In the data rows, 500 means zero.
Here are some points, each followed by its number:
[345 336 613 670 501 717 509 678 716 354 429 380 663 609 535 555 398 469 506] 0
[658 550 348 276 411 190 571 417 292 561 554 646 337 493 754 567 447 475 494] 1
[551 577 496 443 402 391 434 376 333 567 521 558 357 410 519 476 532 484 564] 2
[303 396 512 590 854 789 518 577 664 403 503 425 674 530 252 548 627 557 495] 3
[637 576 329 253 403 208 597 431 263 577 511 653 366 521 721 590 459 500 464] 4
[711 527 374 292 386 123 564 364 374 514 604 661 309 478 844 426 490 439 510] 5
[657 496 493 612 578 491 663 379 483 589 620 529 552 522 593 289 435 598 575] 6
[641 519 451 463 362 305 615 378 403 582 484 602 449 519 776 438 371 565 579] 7
[589 649 395 246 480 225 379 404 299 579 598 587 285 341 427 571 661 434 471] 8
[554 505 502 485 355 373 542 377 312 543 442 585 452 496 672 476 422 504 572] 9
[341 505 648 661 484 782 315 667 701 387 365 347 606 475 221 548 556 446 402] 10
[530 483 430 452 573 431 641 406 304 536 587 543 480 536 581 511 487 564 561] 11
[560 631 432 302 456 280 426 429 334 604 536 557 291 343 478 620 560 457 479] 12
[582 550 547 540 251 458 492 474 330 613 393 518 458 477 623 506 391 526 563] 13
[486 503 511 505 592 539 520 505 546 485 553 485 537 525 426 434 531 487 478] 14
[330 465 520 448 666 612 370 570 648 418 503 434 512 464 272 579 636 476 454] 15
[372 446 604 696 667 810 480 632 810 414 509 366 630 531 241 426 548 549 450] 16
[252 416 587 680 746 900 476 667 709 436 450 332 694 534 103 545 584 521 446] 17
[628 552 541 647 222 504 608 467 355 620 429 520 503 518 701 429 326 546 549] 18
[463 485 471 414 651 453 531 442 517 483 542 546 497 500 467 463 564 527 518] 19
[547 409 473 539 549 523 652 406 476 588 578 536 571 541 579 388 416 613 603] 20
[668 554 446 477 419 336 580 374 357 602 523 593 438 509 640 394 455 538 555] 21
[372 596 674 613 515 689 099 658 792 330 429 283 573 398 036 506 763 378 367] 22
[410 484 519 535 578 614 474 594 617 453 512 446 570 508 361 532 551 508 461] 23
[356 348 589 715 714 804 544 609 764 382 526 360 726 610 392 448 482 584 502] 24
[581 546 526 489 322 403 509 531 524 514 491 539 483 494 655 399 386 516 524] 25
[524 627 489 387 353 431 384 520 457 539 440 514 394 395 458 547 563 418 451] 26
[508 501 504 487 376 460 441 539 523 463 443 505 498 523 586 534 475 497 495] 27
[332 470 649 595 506 765 352 666 831 388 337 432 625 494 227 420 544 464 422] 28
[573 519 357 267 498 200 545 318 226 559 558 630 332 485 700 556 507 473 538] 29
[548 529 464 433 431 467 511 497 495 558 522 550 443 502 540 459 449 508 513] 30
[406 524 625 644 505 696 386 693 754 379 473 420 606 455 360 485 504 430 460] 31
[435 508 526 506 584 571 383 601 609 398 532 411 535 505 350 573 588 421 444] 32
Which two points above are nearest to each new point, looking only along the 5 directions in which the numbered points spread most? Their numbers follow each, nearest first.
[584 513 465 387 513 378 498 423 502 487 579 564 461 496 586 430 509 484 501] 30 19
[405 226 532 745 702 735 773 566 663 424 502 427 790 699 667 419 338 634 544] 24 0
[465 451 486 541 568 550 595 509 487 503 504 509 552 547 533 513 461 557 532] 14 20
[225 333 591 670 581 886 542 762 721 389 366 360 731 634 389 647 417 525 452] 0 24
[476 548 509 445 550 494 351 565 575 497 525 477 441 414 333 551 610 464 447] 32 15
[504 417 402 347 623 398 726 398 294 615 579 610 459 564 746 574 421 551 555] 11 29
[467 429 468 553 636 547 592 484 554 472 534 495 580 571 524 462 468 539 533] 14 19
[502 510 538 506 504 490 429 524 571 440 503 455 498 486 464 527 548 438 473] 14 27
[636 667 380 206 461 178 403 359 303 617 584 626 236 334 475 538 645 439 444] 8 12
[493 502 510 507 373 504 434 509 542 445 455 491 476 504 520 552 504 456 445] 27 30
[615 624 418 233 492 186 373 399 414 507 619 582 278 381 500 544 658 387 454] 8 12
[578 492 526 566 561 483 474 492 673 448 562 477 574 513 461 331 541 496 494] 14 19
[498 492 565 694 509 620 557 529 637 505 509 421 600 527 452 391 468 534 526] 14 23
[518 470 357 345 616 358 611 413 358 549 625 546 415 498 571 575 510 490 518] 11 19
[476 601 433 402 348 439 403 488 325 615 426 521 308 387 462 626 512 446 483] 26 2
[268 287 601 770 657 947 676 675 642 423 405 395 818 691 444 543 358 600 509] 24 0
